Each named turn below is shown by a few rows before and after it. Which turns, in which order, take the first row of each later pair to the second? The first pair is answered.
F:
[0.477, 0.931, 0.570, 0.849, -1.143, -0.808, 0.526, -0.257, -0.954, 2.227] |-> [0.164, 0.356, 0.292, 0.039, -1.216, -1.220, 0.256, 0.084, -0.309, 2.533]
[-0.414, 0.268, 0.931, 1.090, 3.799, -0.720, -0.304, 0.104, 1.391, -0.759] |-> [-0.235, 0.520, 0.909, 1.117, 3.537, -0.744, -0.634, -0.432, 1.094, -0.606]
[0.614, -0.348, 1.055, -0.047, 1.890, -1.751, -0.078, 1.900, -0.226, 1.067] |-> [0.212, -0.260, 1.246, -0.488, 1.988, -1.335, 0.245, 1.887, 0.103, 0.904]
[-1.001, 0.221, -0.336, 0.209, -0.106, 2.175, 0.449, -0.787, 0.314, -1.256] |-> [-0.143, 0.559, 0.231, 1.355, -0.633, 1.632, 0.127, -1.164, -0.172, -0.821]
C:
[-2.524, 1.392, 0.098, -0.188, 2.525, 2.160, 1.424, 0.291, -1.002, -2.691] |-> [2.780, 0.527, 0.445, 3.261, 1.052, -0.830, -1.267, -1.116, -0.783, -2.066]
[-1.456, -1.433, -0.093, -1.640, -1.231, -1.746, -0.163, -0.154, 1.589, 1.959] |-> [-3.180, 1.496, -0.262, -0.630, -0.605, 1.530, 1.191, -1.172, -0.048, -0.126]
[-1.436, 1.191, -0.595, 0.083, -0.215, 2.507, 0.968, -0.998, -0.473, -1.950] |-> [2.430, -0.212, -0.194, 1.990, -1.403, -0.424, -1.197, -1.236, 0.309, -0.942]
[-0.330, -1.301, 0.569, -1.967, 1.790, -2.210, -0.025, 2.456, 0.535, 0.667] |-> [-1.613, 1.946, 0.730, -0.584, 2.410, 0.357, 1.397, 1.184, -0.997, -1.614]
N:
[-0.139, -1.177, -0.478, -2.600, 4.360, -3.305, 0.600, 3.547, 0.544, 0.581] |-> [-1.767, 0.468, 0.860, -2.396, 0.395, -2.823, 1.944, 1.835, -1.778, 4.808]
[1.820, -0.608, -0.480, 0.541, -2.244, -0.876, -0.795, -0.905, -0.984, 1.774] |-> [2.808, -1.521, -1.169, 0.347, 0.140, -0.943, -1.465, 0.113, -0.170, -0.668]
[-1.378, 1.658, -0.644, -0.332, 2.560, 3.538, 1.509, -0.301, -0.232, -3.930] |-> [-2.848, 2.639, 0.280, -0.700, 0.367, 3.837, 2.326, -0.936, -1.820, -1.317]
E:
[0.712, -1.366, -0.521, -0.905, -0.101, -0.895, -1.199, -0.969, 1.446, 1.277] |-> [-0.114, 0.037, -0.775, -0.188, 0.270, 1.664, -0.618, -1.832, 1.068, -0.956]
[0.032, -1.188, 0.981, -1.443, 2.081, -2.271, -0.019, 2.919, 0.847, 0.702] |-> [3.089, -1.005, 0.110, 2.253, -0.356, -0.105, -1.605, -0.896, 1.474, -1.082]
[-0.418, 0.457, -1.107, -0.287, 0.942, -0.094, -0.178, 0.676, -0.230, -0.877] |-> [0.316, -0.192, -1.176, -0.283, 0.390, -1.402, -0.606, 0.744, 0.259, -0.205]
L:
[-0.866, -0.966, -1.060, 0.196, -0.318, 0.608, 0.802, 1.355, 1.760, 1.642] |-> [0.239, -1.433, -1.363, 1.236, -1.107, 0.326, 0.067, 0.423, 1.848, 1.403]
[2.197, -0.930, -0.763, -0.509, 1.673, -0.732, -0.153, 2.323, 2.211, -1.893] |-> [2.580, -0.685, -1.073, 0.292, 1.331, -0.560, -0.245, 2.069, 2.218, -2.250]
[-0.363, -0.483, -0.386, -0.488, -1.539, 0.749, 0.323, -0.666, 0.580, 0.635] |-> [0.149, 0.114, -0.273, 0.251, -1.673, 0.708, 0.192, -1.207, 0.251, 0.227]

(two turns a pair)
[2.590, -1.045, 0.596, 1.077, -1.294, -2.194, -1.388, 0.484, 0.025, 2.643] |-> [-0.729, -1.412, 0.472, -1.761, -0.073, -1.568, 0.177, 2.496, 0.193, 3.029]  L then C
[-0.824, 2.659, 0.488, 0.314, 2.524, -0.175, 1.007, 0.733, -2.419, 0.355] |-> [1.444, -0.127, 0.330, -0.413, 0.897, -3.461, -0.557, 1.131, -1.034, 2.391]  E then F
[-1.217, -2.188, 0.190, -4.176, 0.563, 0.393, 0.868, 1.552, 0.136, 1.514] |-> [4.180, -0.461, 0.722, 1.749, -0.646, -0.918, -1.380, -1.375, -1.081, -0.032]  C then C
[-0.328, -2.510, -0.215, -0.992, -0.880, -0.129, 0.557, -0.341, 1.257, 1.509] |-> [1.318, -2.404, -0.813, 0.069, 1.002, -0.369, -0.374, 0.177, 1.734, -1.446]  L then N
[2.783, 1.312, -0.948, 2.518, 0.487, -2.453, -0.682, 0.643, 0.341, -1.474] |-> [2.443, 0.422, -0.853, 1.366, 1.203, -3.194, -0.616, 1.786, 0.887, -1.125]  E then C
[1.417, 0.880, 0.230, 2.294, 0.612, -0.880, -1.374, -0.937, -0.679, -1.262] |-> [-1.179, 2.185, 0.884, 0.777, -0.007, 0.052, 0.770, -0.936, -2.113, 0.633]  E then N
[-0.103, -1.600, -0.697, -1.087, 0.508, -2.239, -0.985, 1.547, 0.651, 1.534] |-> [-0.412, -2.563, -1.667, -0.904, -0.838, 0.151, -1.763, -0.046, 2.021, 0.198]  E then C
[1.996, -0.114, 0.124, 0.566, -0.595, -2.430, -0.893, -0.393, -0.204, 0.819] |-> [-1.230, 1.866, -0.102, -0.286, 1.172, 1.153, 1.153, -0.150, -0.783, -1.231]  E then L
[0.049, -1.468, -0.313, -0.297, -2.579, -0.488, -0.953, -0.811, 1.157, 1.651] |-> [-1.453, -1.026, -0.236, -1.654, -2.237, 0.004, -0.105, -0.347, 0.941, 2.060]  C then E
[-0.900, 1.654, 1.062, -0.461, 1.747, 0.007, 2.644, 0.216, -1.399, 2.707] |-> [2.168, -0.501, 0.401, 1.140, -1.621, 0.281, 0.608, -2.243, 0.209, 2.820]  L then E
[-0.710, -1.871, -0.219, -1.692, -1.308, -1.345, 0.924, 0.383, 1.092, 2.139] |-> [-1.590, 1.740, 0.349, 0.609, -0.957, 1.331, 2.099, -1.390, -1.201, 0.154]  C then F
[-3.119, 2.061, -1.215, -0.873, -2.873, 3.880, -0.326, -2.189, -1.351, -0.306] |-> [0.828, -0.728, -0.909, -0.023, -4.887, -0.189, -2.564, -2.108, -0.457, 2.583]  E then E
[-2.381, 0.901, -1.217, 0.106, 0.525, 2.988, 1.765, -0.206, -0.109, -1.082] |-> [1.755, -1.138, -1.437, 2.305, -1.806, 0.228, -1.075, -1.995, 1.244, 0.444]  E then E
[-0.719, 0.964, -0.431, -0.705, 3.805, -0.747, -0.757, 1.939, -0.450, -3.758] |-> [1.906, 0.484, -0.852, 1.694, 1.570, -0.186, -2.434, -0.345, 0.008, -4.407]  E then E
[0.434, -2.240, -1.145, 0.444, -0.281, 1.147, 0.332, -1.189, 1.606, -0.387] |-> [-1.509, -1.011, -0.677, -0.839, 1.911, 0.891, 1.712, 0.679, 0.608, -0.512]  L then E
[0.366, -1.562, -1.011, -2.640, -0.928, -1.607, -1.615, 0.656, 0.631, 2.589] |-> [-2.066, 2.671, -0.741, -1.100, -0.161, 2.502, 0.488, -1.052, -1.916, -0.202]  C then F
[1.406, 2.205, 1.923, 0.511, 0.826, -2.143, -0.657, 0.032, -2.098, 1.340] |-> [-1.251, 2.556, 1.810, -1.352, 1.362, -0.463, 0.845, 0.685, -2.307, 0.903]  C then C
[-0.660, -1.527, -0.074, -1.636, -1.928, 0.082, 0.574, -0.294, -0.412, 2.185] |-> [-0.909, 0.725, -0.242, 0.298, -1.375, 2.208, 0.898, -1.785, -1.521, 0.066]  F then C
[-2.737, 0.671, 0.114, -1.619, 0.945, 1.792, 1.195, 1.660, -1.081, -0.008] |-> [0.639, -2.477, -0.680, -0.207, -2.502, 0.643, -1.753, -0.574, 1.049, 1.376]  L then E
[1.713, -3.577, -1.231, 1.774, -2.796, -1.715, -0.894, -1.360, 2.143, 0.608] |-> [-3.178, -2.617, -0.754, -2.296, 1.001, -1.843, 2.174, 2.735, 0.892, 1.531]  E then E
[0.250, -0.244, 0.086, 1.937, -0.144, 2.263, 0.544, -1.584, -1.164, -1.163] |-> [-0.884, -0.810, 1.130, 0.314, -1.581, 0.552, 1.411, -0.595, -1.857, 1.989]  E then N
